133  136  120  136  143  151
123  147  113  136  116  117
Answer: 147

119  124  120  138
139  133  135  128
141  115  148  103
Answer: 133

129  128  122  154
122  136  147  125
Answer: 136

127  129  124  122
 99  135  102  126
Answer: 135

100  111  110  129  134
128  131  131  153  151
125  109  138  119  114
Answer: 131

133  114  117  115  142  136
115  117  104  139  127  128
Answer: 117

131  147  129  128
132  151  129  127
130  141  129  128
Answer: 151

146  118  142  128  139
123  118  104  111  128
133  146  126  114  110
Answer: 118

 99  142  130  126
109  140  136  121
Answer: 140
---
array([[145, 138, 121, 102, 113, 130],
       [122, 119, 127, 141, 115, 111],
       [123, 125, 119, 133, 123, 126]]) ans = 119

array([[142, 127, 121, 134, 124, 130, 128],
       [101, 131, 137, 120, 132, 125, 128]]) ans = 131

array([[123, 122, 120, 124, 151],
       [114, 134, 117, 125, 134]]) ans = 134

array([[118, 144, 116, 127],
       [119, 133, 135, 127],
       [150, 142, 129, 127]]) ans = 133

array([[113, 127, 119, 109, 143, 111, 146],
       [100, 136, 146, 131, 124, 125, 134]]) ans = 136

array([[150, 148, 141, 130, 121],
       [125, 126, 133, 143, 148],
       [140, 141, 140, 144, 152]]) ans = 126

array([[107, 132, 117, 137, 113],
       [135, 139, 138, 123, 128],
       [110, 144, 116, 133, 109]]) ans = 139

array([[128, 132, 132, 127, 128, 125, 129],
       [123, 124, 129, 133, 129, 129, 135],
       [118, 151, 118, 118, 129, 124, 133]]) ans = 124

array([[135, 127, 131, 122],
       [157, 120, 129, 117]]) ans = 120

array([[124, 123, 134, 117, 135, 120],
       [148, 108, 135, 148, 126, 130],
       [156, 156, 140, 140, 117, 142]]) ans = 108
---
((133, 147, 127, 140, 127, 155, 154), (131, 149, 131, 140, 123, 156, 157)) | 156
((122, 138, 127, 129, 142, 136), (140, 101, 134, 125, 119, 139), (125, 138, 130, 125, 140, 143)) | 142
((137, 152, 134, 112, 126), (142, 156, 117, 135, 132)) | 152
(149, 115, 126, 122) | 126
(131, 121, 128, 156) | 131
(116, 122, 104, 144, 108, 116) | 122
((131, 118, 126, 128, 135, 121), (118, 109, 114, 101, 143, 115)) | 135
---
[[136 151 107 126 133 125]
 [147 128 139 131 136 128]] | 107

[[133 135 124 117 123 133 132]
 [127 127 128 133 127 128 123]
 [117 115 130 150 141 111 117]] | 111

[[157 124 155 115]
 [137 135 151 141]
 [136 151 111 142]] | 111

[151 136 123 130 101] | 101

[152 128 134 109 122 131] | 109

[130 138 125 126 131 155] | 125
---
[127 103 125 108 126 127] ==> 108
[116 121 130 118 137 105] ==> 118
[104 121 113 123 115 138] ==> 123
[124 137 134 117 128 101] ==> 117
[102 135 114 128 133 112] ==> 128
[135 140 157 117 120 136] ==> 117
[132 143 101 149 147 153] ==> 149
[122 113 101 118 126 136] ==> 118
---
[[151 125 144 122 129 116]
 [117 110 132 125 130 121]]: 132

[153 135 149 128]: 149

[121 156 104 140 132 128 112]: 104

[[139 103 121 111 130]
 [124 148 128 142 136]]: 128

[142 101 128 115 134 122]: 128

[143 101 146 117 122 126]: 146

[[128 145 134 152 133 129 125]
 [125 131 138 130 123 128 138]
 [125 141 126 144 147 131 123]]: 126
---
[137 104 116 121 141]
121
[126 117 153 116 128 121]
128
[129 125 138 101 142]
101
[141 149 140 139]
140
[121 151 105 140]
105
[133 155 138 133 130 123 148]
123
---
[111 124 102 117] >> 124
[131 105 123 147] >> 105
[127 105 109 130] >> 105
[104 116 135 145] >> 116
[119 102 120  98] >> 102
[105 122 150 147] >> 122
[125 134 154 131] >> 134
---
[[120 132 151 128 112 130]
 [124 131 144 124 130 133]] 120, 133

[[128 128 142 133]
 [127 128 155 133]
 [153 128 128 131]] 128, 131

[124 106 135 131 119 148 113] 124, 113

[145 155 153 132 130  98] 145, 98

[116 126 130 105 130 121] 116, 121

[128 123 126 103] 128, 103

[[129 114 106 135 135]
 [113 127 144 130 145]] 129, 145

[[104 147 152 133 139 135]
 [133 141 127 133 119 145]] 104, 145

[[126 133 120 128 124 100]
 [128 125 133 118 129 128]] 126, 128

[127 118 156 131] 127, 131
---
[150 105 120 123 118 109 153] gives 123

[136 140 125 152 126 129] gives 136

[[116 144 135 117 118 141 128]
 [104 124 114 119 136 112 128]] gives 136

[[106 131 113 102 138 121 155]
 [149 113 140 145 113 104 152]] gives 149

[[118 125 145 127 147]
 [101 120 139 140 112]
 [132 131 142 109 141]] gives 142

[112 135 130 125 103] gives 125

[117 151 112 138 105 141 115] gives 138

[[119 130 132 124 134 122]
 [107 136 138 119 135 115]] gives 135

[100 107 130 153] gives 107
---
[[114 125 135 128 118 132 125]
 [127 135 133 117 125 122 135]
 [122 125 153 123 127 114 139]] ans = 114

[[108 144 137 115 108 124]
 [154 104 130 112 121 122]
 [108 141 125 155 157 109]] ans = 157

[[136 126 131 123]
 [101 132 129 131]
 [123 141 144 146]] ans = 144

[[101 127 106 125]
 [120 153 148 112]
 [132 111 138 113]] ans = 138

[[107 125 127 130 116]
 [145 119 137 150 118]
 [145 104 132 141 119]] ans = 141

[[105 128 142 104 130]
 [130 127  99 147 126]
 [153 113 156 110 102]] ans = 110
---
Q:
[[142 138 130 125 125 128 118 121 115 130 141 138 127 115]
 [136 125 124 128 143 133 122 145 119 128 138 146 122 114]
 [124 128 127 132 122 124 126 132 129 122 135 130 130 130]
 [130 131 125 126 130 123 119 128 123 121 134 127 132 125]
 [114 122 125 127 130 124 128 133 138 124 127 116 129 134]
 [108 121 131 128 118 126 136 125 145 132 126 113 127 139]
 [132 124 123 133 137 129 121 149 120 121 143 148 125 117]
 [116 123 126 125 131 125 128 129 138 128 125 114 128 133]
 [127 123 127 138 126 129 132 142 126 123 133 144 127 129]]
A: 127

Q:
[[127 130 144 111 130 109 128 130 128 132 121 126 118 128]
 [128 142 126 137 128 129 116 127 128 126 138 120 127 128]
 [135 134 136 131 129 137 119 129 128 130 128 122 117 123]
 [129 110 124 119 127 119 143 126 128 130 139 137 124 116]
 [136 124 121 127 128 146 127 128 128 134 116 126 119 136]
 [118 131 125 128 125 105 127 127 128 121 146 127 136 124]
 [129 123 111 139 126 144 136 127 128 126 132 132 133 129]
 [129 117 130 138 129 128 152 128 128 129 113 143 130 125]]
A: 118

Q:
[[101 127 128 134 116 110 115 138 139 135 143]
 [151 129 127 126 117 141 133 124 125 133 117]
 [139 129 128 127 116 134 124 117 130 148 120]
 [114 126 129 117 153 118 149 119 111 111 136]
 [146 123 127 126 141 142 137 121 127 126 114]]
A: 135

Q:
[[125 125 137 117 130 148 137 129]
 [127 121 112 138 127 122 142 127]
 [124 123 136 116 129 150 140 129]
 [131 135 141 125 130 130 123 130]
 [135 142 130 140 129 107 113 129]
 [127 134 122 133 128 124 124 128]
 [128 137 123 133 128 122 120 128]
 [137 125 137 135 130 115 137 130]
 [121 137 126 122 128 143 120 128]
 [126 141 144 118 130 142 115 130]
 [128 131 141 120 130 140 129 130]
 [132 140 140 129 130 123 115 130]]
A: 137

Q:
[[142 141 103 141 144  98 153 100 102 102 141 101 141 138]
 [126 126 123 126 128 124 128 123 125 124 127 122 126 126]
 [122 123 126 122 120 130 121 126 134 134 121 130 123 122]
 [114 114 144 114 112 144 107 145 142 141 114 143 115 116]
 [138 138 136 139 140 133 141 137 128 130 139 136 137 137]
 [128 129 132 129 126 131 127 132 131 132 127 134 129 128]
 [133 133 138 134 133 140 133 139 136 138 133 141 132 133]
 [132 132 124 132 131 126 132 124 127 127 131 126 132 132]
 [125 124 105 124 126 116 131 106 125 122 125 111 126 125]
 [145 144 115 146 151 111 156 114 109 109 148 112 144 143]
 [141 141 139 142 143 135 143 140 128 131 142 138 139 140]
 [115 115 109 114 113 118 116 109 129 126 113 113 117 115]]
A: 141

Q:
[[127 122 132 135 151 128 116]
 [129 116 136 127 145 119 131]
 [101 136 110 125 127 152 120]
 [116 125 129 123 126 124 144]
 [129 124 140 128 151 130 119]
 [101 135 105 124 131 154 113]
 [126 127 132 126 137 131 140]
 [113 128 120 127 150 146 106]]
A: 128
---
[[121 118 127 118 132 137 141 115 115 103 145]
 [133 113 146 121 131 143 108 134 113 131 129]
 [115 130 144 126 128 136 135 101 115 120 134]
 [139 128 111 124 130 127 125 156 138 142 112]
 [129 119 136 117 129 136 140 118 116 101 147]
 [116 148 118 145 130 119 145 125 138 113 128]
 [141 140 127 138 127 119 118 147 143 150 111]
 [134 128 123 153 116 131 133 137 132 118 109]] ⇒ 116

[[117 148 137 106 117 135 130]
 [150 139 136 110 128 132 104]
 [125 114 122 142 130 123 135]
 [140 108 134 143 145 105 124]
 [109 141 128 118 119 137 139]
 [121 117 115 151 122 137 138]
 [125 117 119 147 131 129 136]] ⇒ 109

[[136 151 121 118 142 129 124]
 [117 110 137 131 129 141 113]
 [132 146 123 118 145 136 116]
 [119 105 137 137 116 130 128]
 [117 107 137 133 124 139 117]
 [117 105 137 134 123 137 119]] ⇒ 119

[[112 116 136 136 110 130 139 112 108 138 130 109 144 111]
 [136 124 130 124 127 127 133 130 131 140 125 132 128 117]
 [117 122 125 136 113 133 125 117 113 133 134 111 135 116]
 [130 134 124 131 140 132 116 132 140 117 129 144 118 138]
 [127 130 124 130 122 130 124 125 126 129 129 123 124 126]
 [121 106 110 139 121 137 112 122 117 126 134 118 123 115]
 [131 130 128 128 130 131 125 130 130 128 127 131 125 128]
 [119 130 131 133 125 131 129 121 123 123 127 124 128 131]
 [124 139 129 131 129 128 125 127 130 118 129 129 123 141]
 [124 132 116 135 129 132 111 126 131 117 134 131 119 136]] ⇒ 119

[[130 128 104 127 116 129 127 143 135 128 140 138 140 110 116 133]
 [114 137 116 126 142 133 120 132 118 126 126 129 121 137 117 117]
 [121 136 113 126 138 133 121 133 123 124 127 130 125 133 118 120]
 [123 137 113 123 137 131 125 131 122 125 133 129 125 131 114 123]
 [138 134 112 123 131 132 128 135 129 122 125 128 129 132 120 123]] ⇒ 121
